Turns in one plane each, and the order they were made in; the first pair answered:
turn dib:
[ -3   2   1  -3  -8   6  -5  -6   8 -14   4  -2  14  -5   2   8  -3 -19
  -4   0  -3   3 -15   4   3 -11   0  -4   4  -8] -> [ -8  -2   0  -5 -11   4   0  -2   6 -13   4  -6  12  -3   2  13  -4 -15
  -3  -2   2   1 -11   4   4 -10   3  -5   9   2]
[  2   6 -11   0 -10  15   8  -4   0   6   4  -1   0   1  -3  -2  -9   4
  -4  -2   0   3  -3   7   1   1  -2  -1   2  -9] -> [  7   6  -8  -2  -5  14   2  -8   2   1   6  -1  -2   0  -2  -3  -6   0
  -4   0  -5   1  -8   5   2   1   0   2   0 -14]
[-15  18  13  10  -5  -9 -10   3   2 -13 -11  12   5   0   0  -1   2  -5
  16  10  10  15   5   6 -10  -1 -20  -7   4   9] -> [ -9  20  16   7   1 -11 -15  -2   5 -20 -10  12   3  -3   3  -1   7 -12
  17  11   3  13  -3   4  -9  -1 -19  -2  -1   3]
turn Lek:
[ -6  10  -7  -7  14  -3 -10  -4  -7  -8 -12  -8 -11  -6   6  -9  14   0
  -2  -6   2  -3   7  11  -9  12  -9   2  -7 -14] -> [ -4   9  -9  -8   6  16   3 -10 -10   4  -9  -9  -6  -2  -2  -6   5   9
  -8  -6   5  -7   8  12  -5  14   0  -2  -1 -18]
[  2  -9  14   3  19 -18  -4  -6  -3   5  -3  12   5 -10  10 -21   9   0
   5   6  -4  11 -14   7  -3 -12 -18  -7 -22 -16] -> [  9 -10  10   1   6  12  10 -16  -5  16   1   9  12  -6   3 -20  -1   9
  -5   5  -4   6 -14   8   4  -7  -4 -13 -16 -30]
[-19   2   2  -7  -5  -4  -4  -2  12  -1   0 -10  -4 -18  10  -6   3   5
 -13   9 -13  11  10 -10  -5   2  -3  -1   4  -8] -> [-19  -1   2  -4 -12   8   3  -3   8   4   1 -10  -1 -14   4  -3  -1  12
 -15   9  -9  10  13  -7  -4   3  -1  -3   9  -5]
turn sava:
[ -4   7   4  12   4 -12 -17  -2 -10   3  -2   7  10   6   0  -7   2  -4
  15   6   6  12  -1  -7   0  -9 -15   1  -9   7] -> [  3  -4   6   6   4 -15 -14   3  -7  -5  -7   2   2   6   4  -1   2  -6
  18   2  -2  -4   0 -16  13  -8  -4   5  -5  16]
[  3  -4  15   2   1 -10  -1  -5   1 -11  -3   3   8   9   5   8  10  -4
  20   8  -3  -1  -7   2   3 -13  -2  10  -1  11] -> [  1   1  14   8  -7  -2   3  -6   0  -1  -4  10  15  14   0   8   4   1
  18   9   6   5  -5   6   3 -12  -3   5   1  13]
[ -7   0   0  12  -4   4   6  15  -7  21  -8   1  11 -17  -1  -1 -20  16
 -16   4   3  -9   5  28   4  -4  -7 -14  -2  -6] -> [-11  -2  -1   0  11 -19  -7  14  -1  -5  -3 -12  -4 -30  13  -3  -3  -3
 -18   5 -12 -10   0  20  -1  -9 -10  -1  -7 -12]
[ 17 -10   6  -1  -4  11   6  -4   5  -2  -3  -9  -9  -1   4   3   3   0
   3  -2 -10 -16 -11 -15  21  -4  17   5   0 -11] -> [  3   9   4  10 -11  24   4 -11  -2  17  -1   2   9   3 -10  -6  -6   7
  -3   4   7  14  -7   2   6  -5  -1  -4  -5 -24]
turn vir:
[ -3   7  12  21  -7 -12  -9  -4  -4  -6 -11  18   9  20   2  -8   5  -8
  16  19   8  20  -2  -5   0  -1 -12   8  -2   4] -> [  9   6  13  18  -2  -3  -8 -12  -3  -4 -13  23   8  18   0 -15   6  -9
  10  21   0  15  -6  -6  -1   1  -9   8 -10 -10]
[ -9   1   9   2   5  -9 -21 -14   9 -21   0  -8  -5 -14   6   9  11 -14
   5   0  -5   5  -7  -3  -5 -17   2   9  10  -7] -> [ -4   1  13   3   4  -6 -20 -13   8 -21  -3  -5  -1  -9   4  13  10 -14
  11   1  -4   1 -11  -7   2 -17   6  10  13  -4]
[-11   4  -2  -8  -2   8 -17 -12   2 -14   4  -6  12   5   4   6   9 -17
   3   1  -1  18 -17   1  -2  -1  -4   7   4 -20] -> [-13   4   1  -7  -4   7 -16  -9   1 -16   4  -7  13   9   5  12   8 -19
   9   1   4  17 -17  -1   0  -3  -4   8   9 -14]

(two turns a pair)
[ -3   5   5   0   7   8  -1  -5  -2  -7   7  -7   9  -3   3  -6  -3  -3
   1   6   3  12  -1  11 -20   0  -9   5  -2 -27] -> [  8  -1  17   3   1  14   2   0  -3  -8   2   1  16  16   5   8  -6  -1
  20   7   5   3  -7   3  -2  -4   2   6   3 -11]
vir then vir
[ -7   9   6   0  -6 -14  12  11   9  -3  12 -13   8   2   0   5  -7   0
   6  -1   9  -4   7  13   0   1  -5  10   1   5] -> [  9   4  16   1  -1 -12   9  10  12   2   5  -2  11   7  -1   5  -7  -2
  15   0   6 -12  -2   6  11   1   2  13  -1   5]
vir then Lek
[ 19  -2  14 -10   2   8   4  -2   6  -3  16 -14 -21   0   3  13   0  -3
  13   1 -19 -19 -16  -6   1 -16  11  17 -17 -14] -> [ 22   5  16  -5  -5  27   6  -9   1   8  17  -7  -8   7  -5  12 -10   2
  15   5 -11  -8 -17   0   1 -17  10  11 -17 -20]
sava then dib
[ -3   3   5   1   2  -1   0   0  10  -2 -13 -14   8   9   0  25   3  -8
  -5   7  35   6   1   5   9 -26  -8  -6   5   7] -> [ 19  -4  10  -5   5  13   3  -9  12   0 -16  -9   5  11   0  18   4  -8
  -5   5  24  -9  -8  -5  20 -24   5  -4  -1  -3]
vir then dib
[ 14  -4  15   4 -18   3   2  -6   0 -15   3  13   2  19   2   2  -8   1
  36   9  17   7 -17  13   5 -16  -3  15  -2  11] -> [ 33 -10  10  -8  -4   7   4 -16   7 -18   4   9 -14   2   4 -17  -3  -2
  15   5  -5 -10 -23   4   4  -9   6  17 -17 -16]
vir then sava
[  3 -14  -4  -1   0 -19   9  14   1   4  -9   1 -14  -6  -5  -1  -4   7
  -6  -8  -1 -22  13  -8   6   1   3  -7  -3  15] -> [  6   4  -2   0  11  -9  -6  -4   3   2  -2  14  -3 -11  -9 -18   1  -3
  -9   5  -4   1   1   1  -9  -1 -11  -7 -20 -21]
sava then dib
[  2   1  -8   3 -10  -4  -4  -7   2  -1  11  -6  -9   0   3   2   8  -4
  -7  -4   5  -1   1   3  -3  -4   5   0  10   5] -> [  5   3  -7   7 -12   5  -1 -10  -2   8   8   3  -4   3  -3  -4   4   0
  -7  -3   8   2   3   5  -6  -2   1  -3   6   0]
sava then dib
[-13  -9 -13 -11 -11  20   8 -11  -1   0  17 -13   0   1   2  15  -3  -5
 -17 -14   0  -3  -3  -6   3   0  19  -5  15  -2] -> [-18  -2  -8  -4 -16  19   4 -10  -4  -3  17  -9   9   7   2  22  -5  -8
  -6  -9   9   5  -5  -1   4  -5  14  -4  19   5]
sava then vir
[-12   9   0  -3  -2 -14 -17  12  13  -8   4 -12 -11  -8   0   7  11   8
   1  -1  -4  -1  -1 -14 -16   4  16  11  -5  13] -> [-12   8  -2  -2 -14   8  -4  10   9   7   4 -12  -1   1 -10  11  -1  21
  -2  -2   4  -2   3  -9 -12   7  22   5   3  16]
Lek then Lek
[ 12  14  10  -8  -2  -9 -16  -6   5 -32   9   6   6  -2  12  26  11 -21
   7  16 -10  -1 -15 -10   4  -8   1  15   4   2] -> [ 11  13  16   4  -6 -13 -13   5  -1 -16  -3  22  14  10   6  29   3  -7
  21  13   4  -3 -12  -7  11  -9  -4   8   3  20]
sava then Lek
[  4  10   2   2  13 -22 -12  12   2  -4  -2   3 -11   2   9  -6  17  -5
   8  -1   9   2   3   9 -10   3 -16  14 -14  -1] -> [ 21   6  10   2  13 -10 -11   7   1   0  -6  10  -7   9   7  -9  16  -4
  14   0   4  -7  -6   3   0   3  -8  13 -18  -5]
vir then vir
[-10   5 -12 -16 -12  22   8 -12   3 -18  21 -27  -5   0   3  15   1 -11
 -12   6  -9   6   4   4   3   3  14   3  26  -1] -> [-10  13  -7  -8 -18  34  10 -17   0  -8  19 -17  10   7  -1  12  -5  -7
  -9  10  -1  13   2  11   0   2   9  -2  26  -7]
vir then sava
[ 11  -6  -4  -4   9  -8 -13   7  -3  -2   1   9   0  -3   3  -6  -3  -7
  20   7  -7   1 -14  -7   0 -12  -6  -3  19 -10] -> [ 15 -10  -7 -10  10  -3  -9   5   1   2   2   7  -5  -5   2  -8  -4  -5
  14   5 -13  -5 -15 -10   1 -10   0  -4  17 -14]
dib then vir
[-14   6  -5  -8   1 -16  -5  13  -2  10   3  -7  -6  -5   4  -7  -1   6
  -7  -3   0   6  21  11  -9  -1  -7  -4 -11   6] -> [  7  -4  -5 -15  -3   3   5   8   1  14   1 -10 -10  -1   2  -7  -4  11
  -9  -7 -11 -16  16   1   6   3  14  -7  -8   3]
Lek then sava
[ -1 -10  -3   0 -15  18  15   1   8   6  -4   2   1   7  -9   9   3   4
  -5  -4   8  -5   1  -4  12   4  22  -7  11  10] -> [-17  -5 -13  -3 -12   9  11   0   8   4   4  -7  -5  -9  -9   2   7   3
 -19  -6   8   8  11   6  -6   4   8 -10   8   3]
vir then vir
[-15   9   0  -4   0  -9 -10  -4   5  -9   0  -1   3  11  16  12   5 -12
   8   5   8  19   2   6  -5 -12  -2   6  15  10] -> [  7   1   0 -11  -6  18   5 -15   7   2  -2  -2   2  16  10  15  -4  -3
   2   0  -1  -2  -7  -1  13  -7  20   3  21   3]
Lek then sava
[ 29  -5  13   2   8  -3  -3   5   6  13 -15  26   1   5  -5  -7  -1   1
  15   1 -12 -17  -8 -17  16   3   8  -2 -13   4] -> [  7  -7  -8 -12  18 -23  -5   6  11  -7  -1  -2 -22 -22   3 -12   8 -10
 -12  -3 -23 -11   6 -14  -4   4   2   5 -13  -6]
vir then dib
[ -9  -3 -25  -1   1 -14  -7  -7   0 -16 -13 -14 -21   3   2   5  16 -30
 -16   0   4   8  -3   2  -5  -1  -2   3  -9  -5] -> [ 10 -14 -25  -2  -9  11  11  -8  -4   8 -21  -6 -19   9  -8   0   2  -8
 -23  -6   2 -12  -1  -4   9   8  14  -5  -9  -7]
sava then vir
[ 19  -3  -1  -7  13  29   0   7  -2 -12  13  -1   1   0  21  11   1   4
 -12  15 -18   0  -7   0  14  14  17 -13  -9 -14] -> [ 13   1  -3  -6  17  24  -6   5  -2 -16  17  -3   2  -6  23   9   5   0
 -13  15 -18   7  -7   3   6  14  10 -13 -11 -19]
sava then sava
[  7  -5  -2  -5  -5  16   6  -1   0   1   1  -8  -4   1  -5   3  -4   6
  -5  -4  -5 -14  -1  -1  11   2  11   2   5   1] -> [  1  -1  -3  -7   3   3  -3  -2   4 -11   5 -13  -9  -7   2  -1   4  -6
  -7  -1 -13  -9  -2  -2   3  -1   6   7   1  -5]
sava then sava
[  3  -1   4   9  -6   2   7   9  -9  14 -14  15   8   8  -8  -2 -10  11
   5  -2   7 -12   1  -5   7   2   1 -10  -1  13] -> [ -8   7   9   9   2 -15 -10   7  -7  -7  -7  15   9   5   3   3   1  -8
  16   5   9   2  -4  -3   0  -5 -11  -2  -4  14]
sava then vir
[ -5  -6   1   0   2 -14  -9   7  -4 -16  -3 -22 -10  -3   2  16   5 -14
 -13   3   0   2  17   0   2 -18   2   2  12   5] -> [-12   5  -2   7   0  -8 -10   3  -8  -7  -1 -13   1  -2  -4   9   1 -11
 -15   7   9  18  20  12  -9 -18  -9  -3   7  -4]
sava then sava
[-12   7  -2   3 -24  33  18  -5  -4  24   5  -2  16   7 -13   6 -23  14
 -12   3  12  17  11  14   2  -5  -1 -15  19 -10] -> [-18   6 -10 -14 -18  29  13 -13   5  -2  20 -27   2  -7  -2   8 -11  -4
 -25   2  -4  15   7  11  -2  -5   5  -4  20 -24]
sava then Lek
[ 24  -7  12  -7  16  18  16  -4   4  15  -8   7  -3  -2 -11 -19  -3  19
 -12 -10 -18 -29 -14 -10   8   9   8   4 -13 -32] -> [-27  -3  12   6  -4 -16  13  28  -5   0  -4 -11   0  15  -3  24  -4  17
  17 -11  16 -11  10  -1  10  -1  -6   4  23  34]
vir then vir
[  4  -3  -7   8   0  10   9  -1  -2  10  -5   6   0 -14  -8 -16  -5   3
  -1   2  -6  -1   9   1  -3   2  -8   4   0  -4] -> [  3  -3  -5   8   5  -1   2   2   0   5  -5   8  -4 -17  -4 -17   1   0
   1   3  -8   1   7  -1  -5   1 -11   7  -3  -5]
Lek then Lek
[ -5  -6   4 -10  -9  -5  -1   8   4  -7  -2  -8 -10  -3  12   9  16   6
   8  -9  -5 -13  -4  -8   0   4  15 -11   7  -1] -> [ -3   4   1  -3 -16  15   3   2  -2  15  -3   4   4   1   0  -3   7  16
   2  -8   5   0  -2   1  -8   6   9 -20   1 -16]
vir then sava
[  3   1  -5   2  15 -16  -5  -2   6   1   1   3 -10 -13   2 -14  -8  -2
   1  -7  -1   4   8   3 -24  -2  -3   5 -36   4] -> [-16   4 -16   1  -6  -8   5   2   1   3  10 -13  -5  -8   0   2 -18   4
   0 -12  12  10  19  10 -21  -2  -1   1 -15  21]
Lek then vir
[ -8   4  -8  14   1  -5   9   7 -11  20  -4  -3  17  -6  -2  -2  -6   8
  -8   6  10  17  11   4  -2  -3 -16  -5   5   6] -> [-10  -4 -11   8   8 -23   4  12  -7   5  -3 -14   3 -14   5   0   2   1
  -6   3   1   9  13  -1  -1  -2 -14   1   5  13]
sava then dib
